In the data rows, the value 50 means zero.
Here are some points, each followed by its number:
[39 58 64 68 41 48 44 54 65 43 60 47 45 50 37 55 53 45 45 44 53 61 43 67 41 44
 52 49 52 49 55 51] 0
[46 49 51 60 64 65 65 47 43 54 56 37 39 45 44 41 57 48 41 63 38 55 49 50 40 39
 43 52 65 35 57 62] 1
[40 66 20 43 51 50 60 48 35 56 55 55 37 43 49 56 72 64 50 57 38 43 68 39 50 60
 65 63 44 47 62 38] 2
[33 54 66 50 38 40 40 48 60 33 40 44 39 47 44 47 65 46 44 28 45 56 49 58 43 46
 43 54 70 63 45 59] 3
[43 64 63 53 38 48 44 53 63 46 58 49 51 50 42 55 64 57 42 44 54 56 56 64 44 50
 53 49 47 44 48 45] 4
[46 62 21 68 47 43 49 44 41 45 60 58 41 34 47 33 66 59 74 58 38 52 65 65 51 48
 55 73 58 33 50 54] 5
[39 64 20 53 47 54 52 42 37 58 64 51 59 38 42 32 62 66 70 42 47 56 68 56 43 44
 59 54 47 26 62 52] 6
[57 54 63 70 47 31 55 47 48 37 60 44 38 58 51 53 39 40 70 58 43 43 27 69 58 39
 69 54 47 44 39 64] 7
[51 25 55 70 68 67 46 54 43 53 44 65 48 37 49 44 37 40 61 60 52 52 53 71 55 35
 35 67 48 45 45 58] 8
[47 36 34 62 42 46 43 52 56 69 40 61 38 52 41 61 42 58 44 60 47 65 35 28 47 67
 50 46 53 73 56 39] 9
[47 52 60 61 42 48 50 50 59 46 59 49 57 56 41 47 53 51 44 46 53 48 47 60 48 48
 49 40 45 41 60 49] 10
New points follow, each followed by the numbers of its three nearest points above, looking only along the 2 directions in which the numbered points spread most, nearest first.
[54 54 58 62 45 31 51 38 46 38 51 46 46 51 55 44 48 41 82 47 49 39 40 69 56 37
 69 54 52 39 32 69] 8 7 1
[47 34 67 61 73 74 64 51 43 58 49 38 41 48 45 47 42 38 37 62 45 56 41 53 41 33
 38 49 60 41 53 65] 7 0 8
[60 49 46 64 33 38 36 56 58 57 50 61 45 49 46 52 52 70 50 68 44 65 44 52 54 67
 47 56 52 55 34 41] 4 10 3
[61 51 56 37 40 46 55 43 48 52 53 50 79 63 51 41 62 69 39 47 56 29 60 49 60 56
 46 28 31 30 58 42] 4 10 1
[47 44 44 53 52 45 59 45 50 47 45 57 46 55 47 53 59 45 41 54 44 30 51 41 56 57
 50 47 45 55 67 42] 4 10 9
[54 46 49 36 47 44 59 44 49 50 38 58 58 59 55 54 69 55 34 52 49 19 63 36 62 64
 49 41 38 51 59 37] 9 4 10
[47 56 52 39 54 44 62 44 38 53 46 47 42 56 55 66 52 48 57 50 47 34 47 42 55 49
 75 48 37 54 47 51] 4 10 1
[45 65 58 50 49 45 42 61 73 30 53 48 36 47 54 62 45 23 46 42 57 56 48 53 43 51
 50 62 63 70 47 46] 3 0 10
[57 35 58 74 60 52 51 56 44 49 56 54 41 50 48 53 30 42 57 66 44 52 32 67 57 40
 50 59 45 49 46 57] 7 8 0
[51 36 55 47 65 77 52 58 35 69 54 55 65 49 48 53 35 61 43 55 56 56 54 55 51 40
 44 46 27 39 57 47] 1 10 4
[40 67 19 42 53 51 60 48 32 57 56 54 37 42 49 57 70 64 53 57 37 44 66 38 50 58
 67 63 43 48 62 39] 2 6 5
[50 56 65 41 47 31 61 42 33 38 54 27 46 68 52 52 38 48 57 35 37 42 22 49 55 39
 69 36 47 53 50 68] 0 10 3
[53 45 49 37 50 47 59 45 48 52 38 58 57 57 55 55 68 54 34 53 49 23 62 37 61 63
 49 42 38 52 59 37] 9 4 10
[52 44 44 61 37 46 43 51 52 67 58 50 59 57 39 48 34 67 52 51 53 69 33 43 47 55
 52 33 43 49 53 47] 4 10 3
[41 42 41 63 43 46 44 53 61 59 42 59 33 50 39 63 48 49 43 57 47 62 39 36 46 62
 50 52 55 72 56 41] 9 4 3
[62 40 55 60 41 35 47 39 58 37 42 60 63 52 54 32 65 49 56 53 50 25 59 64 63 52
 37 48 52 37 46 53] 1 8 10
[46 57 54 48 44 41 54 36 43 50 55 40 63 54 50 43 47 49 77 32 58 45 46 59 48 34
 71 37 43 32 45 66] 1 8 7
[48 39 47 39 68 70 43 57 54 48 40 58 54 37 61 50 35 26 56 40 66 52 63 49 47 42
 36 63 54 61 49 49] 10 1 4
[54 25 59 77 70 67 51 62 43 54 53 61 41 45 47 53 24 40 51 71 45 55 37 69 57 37
 38 65 42 50 51 55] 7 8 1
[61 52 52 36 51 43 52 51 62 34 48 51 62 58 62 48 46 32 42 44 59 30 54 41 57 57
 40 42 49 57 57 41] 4 10 3
